The rows of Z fall into a few groups, which share some directions, and each row is roughly a mix of its group's hidden directions, except one row that fits no group.
Z, 80 rows:
[[-1.66 -2.82 -1.66  3.97 -0.45  3.22 -0.22 -4.18  1.52  2.32]
 [ 3.27  5.11  2.92 -2.55  0.61  2.87 -0.58  1.21 -0.51  1.57]
 [ 1.11 -1.28  4.40  3.64 -2.02 -1.84 -0.91  2.08 -2.71 -3.08]
 [ 0.50  6.34  0.23 -0.52 -0.89  3.38  2.75  1.48 -0.65 -1.34]
 [ 1.33  2.50  3.33 -0.80 -2.71 -1.42  0.79  2.56 -1.62 -5.11]
 [-2.54 -2.54 -0.45  3.31 -5.29 -1.52 -2.83  0.74  0.13  1.45]
 [ 0.24 -1.65  1.15  2.69 -5.57  2.60  1.32  1.52  2.62 -2.22]
 [-1.70 -1.16 -1.64  2.83 -2.44  1.70 -1.43 -5.88  1.57  1.47]
 [ 1.72  3.13  4.61  1.53  0.45 -1.89 -0.63  3.85 -2.57 -1.76]
 [ 0.28 -0.67  0.10  5.94 -4.41  2.23 -0.98 -1.88 -0.18  0.42]
 [-2.58 -0.56 -1.82 -1.84  4.35 -4.79 -1.89 -1.52 -1.72  0.74]
 [-1.67 -3.05 -0.11  2.36 -0.67 -2.20 -3.38 -1.91 -5.12  0.88]
 [-1.31 -2.12  1.33  3.40 -2.06 -0.46  3.21  0.54  3.50 -4.26]
 [-1.79 -2.10  0.44 -0.46 -1.46 -2.98 -2.00  6.00 -1.85  1.60]
 [ 1.47  3.34 -1.60 -3.42  3.29 -0.67 -1.34  0.07 -3.10  3.83]
 [-3.45 -2.63 -3.17  0.61  1.09 -1.44 -0.53 -5.44  1.18  1.06]
 [-3.20 -1.55 -2.21  0.84  3.09 -2.57 -1.42 -4.80  0.92  2.18]
 [ 2.31  0.93  0.10  0.45 -2.96  6.43  1.84  1.79  1.31  0.46]
 [-3.11 -1.63 -1.38 -0.22  2.62 -5.13 -1.64 -3.85  0.03  0.12]
 [-3.01 -1.10 -2.17 -1.69  2.31 -4.54 -1.46 -4.24  1.06  0.00]
 [-1.68 -4.59 -4.89 -2.66 -1.40 -0.67  1.03 -2.47  0.75 -0.12]
 [ 2.78  1.64  1.58 -0.69 -5.65  1.08  1.86  2.27 -0.33 -3.14]
 [ 0.86  2.34 -3.62 -5.14 -0.01  1.00 -1.58  1.77  1.13  3.37]
 [ 0.25 -4.19  1.02  4.00 -4.07  2.78 -1.10 -1.51 -1.59 -0.18]
 [-1.12 -4.37 -5.56  1.00  0.59 -0.21  2.69 -1.20  1.64  1.00]
 [-2.51 -2.28 -1.16 -1.71  3.48  0.74 -2.11 -0.74 -2.88  4.83]
 [ 1.63  1.92  1.16 -2.07 -6.22 -0.29 -1.86 -0.27 -0.44 -3.25]
 [ 2.26  3.79  3.89  0.24 -2.74  1.40 -2.24  1.61 -3.61  0.53]
 [-3.38 -3.11 -3.46 -0.13  0.03 -1.79  0.08 -5.25  1.07 -0.06]
 [-0.81  0.07 -1.61 -1.32  5.18 -1.82  3.74 -0.76  3.72 -1.18]
 [-3.10 -2.87 -1.15  3.97 -2.28 -3.03 -0.12  0.59  3.83  0.78]
 [ 1.71  2.84  1.91 -3.33  5.63  1.42 -0.09 -1.39  1.43  1.25]
 [-1.76 -0.08  2.74  6.11  1.50 -0.68 -1.99 -3.07 -0.47  0.84]
 [-1.31 -3.62 -4.27 -0.56  2.19  0.57 -0.52 -2.21  1.16  4.48]
 [-1.11 -1.54 -1.24  6.02 -0.58  1.61  0.62 -3.70  2.04  1.57]
 [ 1.69  1.86  0.32  1.81 -1.08 -1.22  3.20 -0.63  4.89 -4.25]
 [-0.51 -2.29  2.25  4.37 -0.89  0.37  3.49 -0.66  2.49 -3.96]
 [-1.02 -1.65 -0.77  6.06  1.84 -0.59  2.81 -0.01  3.47  0.51]
 [-2.37 -4.96 -2.66  1.52  2.57 -1.65  1.98 -2.43  2.18 -1.24]
 [-0.50  1.34 -1.18 -0.76  5.44 -2.83  4.20 -0.24  1.99 -1.29]
 [ 2.93  1.17  1.02  4.72  2.91  3.58  2.83  0.31 -1.54 -0.04]
 [-3.02 -4.23 -2.18  2.59  0.35 -1.99 -0.59 -4.66 -0.46  0.39]
 [ 0.55 -0.57  1.21  1.75  2.09 -2.19  2.14  6.77 -0.26 -0.49]
 [-3.07 -3.44 -1.82  2.06 -0.44 -0.92 -0.83 -5.70  1.38 -0.31]
 [-3.57 -1.91 -3.23  0.10  1.90 -5.72  0.73 -0.17 -0.09 -1.12]
 [ 2.09  2.84  0.23 -5.98  0.06 -1.40  0.23  3.30  1.07 -1.66]
 [ 1.40  3.41  1.28 -3.84  1.38  0.85 -4.03  0.27 -2.53  3.12]
 [-2.46 -2.31  1.21  3.45 -4.23 -2.03  0.35  1.11  1.24 -3.91]
 [ 2.96  2.01  0.43 -2.01 -0.57  2.41  2.00  5.77 -2.10  0.37]
 [ 1.56  1.64 -0.32  2.52  0.83  0.75  3.55 -3.22  4.54 -2.93]
 [ 0.37  1.44 -0.25 -6.85  3.38  0.34 -0.63 -1.32 -1.43  0.28]
 [ 2.53  4.08  1.67 -2.37  2.76  1.05 -1.73 -0.21 -3.63  2.93]
 [-1.79 -3.74 -0.85  1.69 -1.57  0.42  2.16 -0.37  5.27 -3.01]
 [ 0.04 -1.30 -4.63 -5.43  0.64  0.93  0.69 -0.46  2.35  2.21]
 [ 3.50  4.28  2.39  0.36  1.56  1.42  1.06  0.39 -4.43  1.78]
 [-0.79  0.83 -1.26 -5.55  2.93 -1.46  0.88 -3.11  3.02 -1.03]
 [ 1.65  0.79  2.02  0.09 -1.50 -1.91  0.63  6.66 -1.49 -2.16]
 [ 3.18 -3.27  4.31  1.18 -2.89 -0.18 -2.02  2.59  0.74 -2.12]
 [ 3.27  2.58  1.59 -2.77  3.84  0.95  2.44  2.84 -1.98 -1.97]
 [-2.29  0.82 -0.36  0.22  3.45 -6.20  0.16 -0.19 -2.60 -1.33]
 [-1.87 -0.33 -1.38 -0.28  4.73 -2.35 -2.40 -2.79  1.64  3.90]
 [-3.79 -3.61 -1.54  1.70 -1.61 -3.46  0.68  0.20  2.53 -3.31]
 [-1.21  5.11  1.50 -0.65  2.66 -0.79 -1.95 -3.22  3.56  0.43]
 [ 0.55  0.41 -0.42 -1.96  3.63  3.76 -0.97 -2.78 -3.98  2.94]
 [-1.96  0.58  1.05  4.60  3.96 -1.05 -2.01 -2.28 -0.82  3.44]
 [ 0.46  0.82  1.18 -2.98 -3.74 -3.51 -0.53  4.11  0.71 -3.15]
 [ 0.33 -1.58  1.36  1.58 -6.20  3.29 -1.00  1.29  2.08 -1.35]
 [-3.68 -1.76 -3.12 -1.88 -0.95 -4.40 -3.72  0.50 -0.77  0.43]
 [-1.33 -1.24 -4.71 -4.12 -0.26 -2.40  2.95  0.71 -2.59 -0.93]
 [-2.41 -2.89  0.00  3.14 -3.04 -2.50 -2.12  4.14 -0.72  1.82]
 [ 0.38 -4.17 -2.48 -1.43 -4.73  2.43  1.74 -1.03  1.19 -2.34]
 [-0.32 -4.12  0.62  3.84 -4.38  1.68 -1.90 -1.15 -2.42 -0.04]
 [-2.04 -0.80  0.03 -4.77 -2.40 -4.13 -2.31  2.95  0.43 -0.54]
 [ 2.37  2.13  1.88 -2.56 -3.34 -1.82  0.34  3.64 -0.10 -4.10]
 [-2.20 -0.27 -1.85 -5.23  2.48 -1.32 -0.51 -3.84  2.48  0.57]
 [ 1.56  0.13  3.68  5.79 -0.64  2.69 -0.53  1.93 -1.70  0.94]
 [-1.45 -3.82 -6.35  0.10 -1.72 -0.55  1.34  0.18  1.29  1.09]
 [ 3.65  3.78 -1.88 -0.80  1.43  1.75  3.00  1.33 -2.78  3.10]
 [-3.11 -2.77 -4.35 -0.56  0.51 -0.60  0.27 -4.93  1.51  1.07]
 [ 2.94  2.95  2.69 -2.82 -1.11 -0.52  0.43  4.84 -0.90 -2.57]]

Here is one row of each group, with its name. Which group are the others in?
[-3.98 -3.28 -1.71  0.87 -2.41 -3.80 -0.71  0.73  2.37 -2.80] => <104>
[ 0.61  0.34  0.75  2.63 -6.96  0.95 -2.19 -0.86 -0.85 -1.20] => <64>
[-0.11 -2.69 -0.28 -2.36 -3.42 -0.49 -0.88 -3.41  4.10 -3.32] => <52>

[-1.31  1.03  1.87 -3.69  3.90 -1.39 -4.78 -1.75 -0.66  1.28] => <104>
[ 2.69  2.39  4.80  2.98 -0.10  1.72 -0.72  3.90 -1.19  0.00] => <52>
[-0.85 -0.97 -3.91 -1.53  5.63 -2.22  1.90 -1.74  0.19  1.55] => <104>
[-3.24  0.13 -3.33 -2.08 -1.97 -4.79 -2.65  2.21 -0.59 -0.13] => <104>
[-2.24 -0.97  1.48  1.57 -5.30 -1.23 -0.92  2.21  2.31 -3.70] => <104>
[-2.21 -2.58 -3.53 -0.68  1.68 -0.05 -0.93 -4.58  2.90  2.73] => <52>
